Rotation paths and how fast each direction turns (degrees each step)
Each turn is a multiple of 5 degrees from 10 to 175, or 0.
Each row of a path follows its step; steps can be skipped.

step 0: -.07	.08	.19	-.16	-.02	.06	-.21	.31	.15	-.08	.06	.05	.08	.04	.09	.00	.05	-.02	.14	-.02	-.03	-.12	-.15	.08	.08	.10	-.01	-.02	.05	.08	-.10	-.14	.11	-.16	-.07	-.04	.12	-.08	.13	-.01	.04	.01	-.21	-.03	-.10	.02	-.10	.12	.03	.02	-.12	.11	.06	.09	.03	.00	.06	-.12
step 1: -.24	-.11	-.09	-.20	.04	.05	.06	.14	.04	-.02	.01	.02	.00	.05	-.21	-.08	.07	-.04	.08	.03	.12	-.01	-.03	-.06	.19	-.05	.25	.08	.09	.09	.11	-.06	.04	.03	.08	.03	.22	-.09	.05	-.11	.02	-.04	-.06	-.07	-.04	.02	-.18	-.05	-.07	-.01	-.16	.18	-.18	-.10	-.02	.06	.09	.04
step 2: -.03	.03	-.03	-.09	-.12	-.18	-.11	-.15	.05	.01	.03	-.04	.04	.01	.03	.13	-.05	-.06	.02	.07	.18	.14	.01	.02	.24	-.12	-.13	.16	.17	.01	.13	.06	.03	-.05	.10	-.15	.31	-.02	-.08	-.04	.18	-.07	-.13	-.06	.03	-.01	.06	-.10	-.03	-.01	-.08	.01	-.05	-.17	-.02	-.14	-.01	.02
step 3: .00	-.01	.09	-.10	-.24	-.07	-.01	.13	-.01	.06	.07	.01	.03	-.07	.03	.13	-.04	-.20	.02	-.02	-.06	-.14	-.01	.08	.05	-.02	-.19	.19	-.08	.16	.01	.01	-.09	-.02	.16	.00	.12	-.14	.13	.09	.10	-.16	-.25	-.08	-.04	-.06	-.06	.08	.01	-.12	.07	-.04	.09	.17	.09	-.05	-.01	.16
step 4: -.13	-.01	-.18	-.11	-.12	.03	.07	.00	.15	-.12	-.07	.08	-.07	.10	-.05	-.12	-.08	-.11	.11	.02	.12	-.20	.09	-.03	-.02	-.12	.07	.11	.07	.17	-.14	.08	.21	.08	.15	-.01	-.03	.00	.05	.04	-.05	.05	-.07	-.04	.02	-.04	-.28	-.01	-.16	-.13	.03	-.09	.00	.10	.00	-.07	-.07	.13
step 5: .00	.00	-.06	.01	-.04	-.01	-.08	-.11	.19	-.32	-.11	.06	.09	-.01	.06	.08	.09	-.09	.02	-.10	.14	.07	-.01	.08	-.08	.05	.09	.01	.17	-.03	-.19	.14	-.01	-.05	.02	-.06	.18	-.03	.00	-.04	.15	.17	-.16	-.02	-.10	-.11	-.06	.02	-.04	-.16	.03	-.10	.08	-.19	-.10	-.09	.06	.01
step 6: .08	.00	.07	.07	.08	.05	-.22	.15	.12	-.09	-.14	-.02	.10	-.04	-.08	.13	.12	-.08	-.09	-.08	.05	.01	-.09	.17	.00	.03	.14	.10	-.09	.13	.11	-.07	.02	-.16	.05	.11	.16	-.13	-.09	.06	-.09	-.09	-.23	-.04	-.07	-.11	-.14	-.04	-.02	.04	.12	-.10	.04	.03	.14	-.02	.19	.08
step 7: -.12	.12	-.10	-.09	-.02	.13	-.10	-.16	.12	.05	-.02	-.20	.00	-.08	-.09	.14	-.04	-.08	.03	.13	.06	-.20	-.03	.03	-.02	-.12	.14	.03	-.05	.10	.15	.04	.12	.13	.08	.02	.24	.00	.01	.07	-.16	.09	.00	-.11	-.11	.11	-.15	-.08	-.03	.06	.03	-.01	-.16	.09	.00	-.10	.14	-.10
step 8: -.04	.07	-.18	.07	.01	-.15	-.04	-.14	.06	-.11	.07	-.03	.13	-.25	.23	.22	.05	.01	.10	.08	.01	-.03	.02	.04	-.08	.03	-.04	.13	-.05	.06	-.02	.11	-.02	.10	.09	-.09	.24	.02	.02	-.04	-.04	-.08	-.09	-.06	.01	.15	-.12	-.01	-.08	-.14	-.02	.19	.06	-.18	.00	.10	-.03	-.07
step 9: -.03	-.13	.01	-.04	-.27	-.14	-.20	.18	-.01	-.19	-.03	.02	.07	-.12	.18	.10	.08	-.01	.11	.05	-.03	-.07	-.12	-.08	.01	.00	-.01	.05	-.06	.17	-.06	-.01	-.07	-.11	.09	.13	-.02	-.04	.02	.05	-.14	-.15	-.07	.05	.06	.11	-.07	-.05	-.28	.11	-.03	-.13	.05	-.04	.10	-.02	.03	-.01
step 10: -.02	-.02	.01	-.10	-.14	.06	-.21	.04	.13	-.20	.08	.04	-.02	.06	-.14	.09	.01	-.12	.18	.10	-.04	-.17	-.21	-.06	.03	.02	.17	.13	.14	-.05	.05	-.01	-.03	.06	.10	-.13	-.15	-.04	.11	-.10	-.06	.19	.01	.05	.07	.14	-.15	-.15	-.03	-.07	-.01	.01	-.01	.09	-.01	-.11	.05	-.06
Speeds:
.01	.04	.04	.01	.07	.02	.01	.02	.07	.00	-.06	-.02	.02	-.02	.02	-.04	.02	.02	-.01	-.01	.02	-.02	.03	.02	-.01	.05	.07	-.01	-.02	.00	.00	.01	.02	.01	-.03	.00	.01	.05	-.03	.00	-.01	.00	-.04	.03	-.05	-.02	.00	.06	.04	.02	-.02	-.01	-.03	.01	-.02	-.03	.03	-.03 => 55
.02	.03	.05	-.02	-.03	-.01	-.04	.03	.01	.01	.00	.05	-.01	.01	-.01	.01	.00	-.01	-.04	.01	.02	.01	-.01	-.05	-.05	.05	-.01	.02	-.03	-.01	.00	.00	.03	-.01	-.02	-.02	.00	-.01	.03	.00	.02	-.04	.02	-.05	.01	.05	.01	-.02	.03	.02	.02	-.03	-.01	.08	.05	-.05	.06	.01 => 110
.01	-.01	.03	-.01	-.01	.01	.00	-.02	.08	-.03	-.01	.01	.03	.03	-.02	.02	-.03	.01	.02	.00	.02	-.01	.02	.00	.05	-.06	-.04	.03	-.01	-.04	-.05	-.02	-.02	.07	-.01	.00	.02	.02	-.01	.00	-.03	.03	.06	-.01	.01	-.02	.02	-.02	.03	.00	-.02	-.02	.01	-.01	.03	-.05	.01	-.08 => 135

step 0: .03	-.01	-.06	-.03	-.02	.06	-.08	.26	-.15	-.14	-.03	-.03	-.26	-.05	-.09	.22	-.04	-.02	.26	.06	-.02	-.05	.13	-.13	.22	-.13	.16	-.04	.03	.13	-.08	-.09	.28	.09	.02	.07	.08	-.05	.09	.02	-.03	-.08	-.11	.15	-.13	.13	.13	-.06	-.04	-.01	.13	.05	.05	-.03	-.05	-.03	-.15	-.06
step 1: -.01	.26	-.13	-.14	.05	-.04	-.07	-.03	.00	-.02	.02	.16	-.10	-.11	.11	-.06	-.10	.05	.20	.10	-.14	.05	-.08	-.12	.12	-.01	-.21	-.11	.05	.20	-.09	-.10	-.09	.02	-.01	-.10	.07	.18	-.04	.12	.15	-.15	.04	.04	.02	-.05	-.23	-.09	-.08	-.01	.13	.25	-.15	.13	-.07	.09	.08	.08
step 2: -.17	.17	.10	.09	-.06	-.05	-.11	.30	.14	-.06	-.11	.04	.06	.04	.02	.01	-.06	-.03	-.17	-.02	-.20	-.03	.18	.09	.23	.10	.10	.05	-.09	-.07	-.15	-.04	.05	-.02	.03	-.05	.01	-.09	-.08	.08	-.20	-.08	-.01	.13	-.02	.03	-.22	-.07	-.11	-.11	-.09	.05	-.26	-.06	.01	.08	.11	-.16
step 3: -.12	-.09	-.07	-.04	-.02	-.09	-.09	-.18	.07	-.23	-.05	-.14	-.16	.21	-.05	-.03	.06	-.01	.02	.08	-.17	.14	.06	.01	-.01	.00	.26	.13	-.13	.12	-.08	-.18	.05	.06	-.10	-.02	.01	.12	-.04	-.09	.16	-.20	.00	.11	.07	-.17	.02	-.04	.14	.01	.14	.04	-.18	-.16	.05	.12	-.16	-.06
step 4: .04	.06	-.15	.01	.03	.06	-.25	-.04	-.14	-.11	.02	.03	.00	.00	-.07	.02	-.13	-.11	-.07	.11	-.08	-.16	.11	-.16	.11	.00	-.03	.16	.07	.03	-.07	.13	.05	.11	-.03	-.19	.01	-.05	-.01	-.05	.05	.10	-.30	.02	-.02	-.06	-.33	.03	.16	.06	.03	.08	.21	.02	-.02	.23	-.09	-.08
step 5: .14	.23	-.09	-.03	.12	-.10	-.03	.04	.09	.06	.10	-.01	-.05	-.15	.06	-.20	-.10	-.21	.15	.04	-.07	-.10	-.05	.07	.14	.03	.03	.03	-.01	-.20	-.10	-.14	.30	-.01	-.13	.01	.02	.06	.15	-.08	.12	-.01	.14	.13	-.16	.05	-.06	-.02	-.13	.08	.02	-.08	-.07	-.06	.08	.11	-.12	-.23
step 6: .11	.10	-.10	.03	.02	-.41	-.15	.09	.07	-.05	-.05	.03	.07	-.09	.09	.17	.08	-.01	-.01	-.06	.06	-.01	-.07	-.05	.07	.15	.16	.15	.12	.18	.17	-.05	.14	.10	-.01	-.13	-.10	.14	-.13	-.02	.02	.04	.13	.13	.12	-.07	.05	-.06	.07	-.04	-.01	.18	-.10	.08	-.03	.19	.16	-.07
step 7: -.20	.11	-.17	.19	.07	.17	-.24	-.05	.16	.08	-.13	-.07	-.12	.01	-.02	-.16	-.01	-.03	.03	.01	.04	.07	-.04	.14	.03	-.02	.08	.11	-.09	-.07	-.03	.04	.04	.23	.08	-.06	-.18	.22	-.11	.01	-.07	.03	-.23	-.15	.00	.07	.06	.00	-.06	-.01	-.02	.02	-.09	-.04	.15	.22	.16	-.10
step 8: .06	.04	-.14	-.13	-.13	.05	-.12	-.11	-.04	.05	.10	-.13	.06	.03	-.09	.19	.00	.13	.12	.02	-.19	.03	-.03	-.23	.16	-.06	.20	.08	.01	.13	.04	-.24	.19	.10	-.07	.00	-.11	-.09	-.01	.02	-.17	.08	-.06	-.04	-.22	.18	.08	-.05	.01	.05	-.03	.04	.03	-.21	.15	.03	-.14	-.14
step 9: -.08	.22	-.11	-.12	.19	-.09	.07	.16	-.15	-.02	.05	.04	-.18	-.18	.01	.25	-.09	-.02	.13	.17	.10	.11	-.02	-.06	.10	-.12	-.09	.01	-.05	.04	.05	.04	-.08	.13	.09	-.04	.03	.08	.06	-.02	.12	.03	-.03	-.04	-.19	-.03	.02	-.13	-.09	.01	.18	.16	-.02	-.08	-.06	.33	-.08	.04
step 10: .02	.24	-.11	-.08	.13	.01	-.11	.17	.00	.06	-.04	-.09	.00	-.10	-.03	-.15	-.06	.05	.21	-.07	-.05	.10	.14	.03	.15	-.10	.07	-.03	-.06	.00	-.05	.06	.05	.01	-.06	-.16	.03	-.11	-.19	.00	-.25	-.15	.19	.08	.01	.11	-.22	-.15	-.04	-.07	.00	.20	-.14	.15	.15	-.05	.15	-.03
Speeds:
-.01	-.03	.01	-.02	.04	.02	-.01	-.05	.01	.05	-.04	.04	.03	-.03	.00	.06	-.01	-.02	-.01	.00	.02	-.02	.02	-.03	.06	.01	.05	-.03	-.03	-.02	.01	-.03	.02	.03	.03	-.03	-.02	-.04	.00	.01	.04	.01	.02	.00	.03	-.01	-.03	.02	.01	-.04	-.08	.02	.00	.01	-.02	.00	-.02	.07 => 160
-.03	.03	-.07	-.02	.03	.02	.06	-.02	-.02	-.02	.04	-.04	.02	-.02	-.10	.01	-.01	.02	.00	.01	.02	-.05	.00	-.01	-.02	.00	.02	.02	.00	.03	-.03	.01	-.02	.03	-.02	.03	-.03	-.02	.03	.00	.02	-.01	-.03	.03	-.04	-.06	.01	-.03	.00	-.02	-.04	-.02	.04	-.01	-.02	-.03	.01	-.02 => 80
-.02	-.01	-.02	.01	.01	.02	-.02	-.04	.04	.00	.01	.06	-.04	-.01	-.02	.00	.03	-.03	.03	-.05	.01	.03	.01	-.02	-.01	-.07	-.02	.00	-.02	.04	.00	.09	-.04	.01	-.02	.01	.00	.02	-.06	.01	.04	.04	-.01	.04	.04	.00	-.02	-.01	-.01	.00	.00	.04	.03	.03	-.01	.01	.00	-.03 => 125
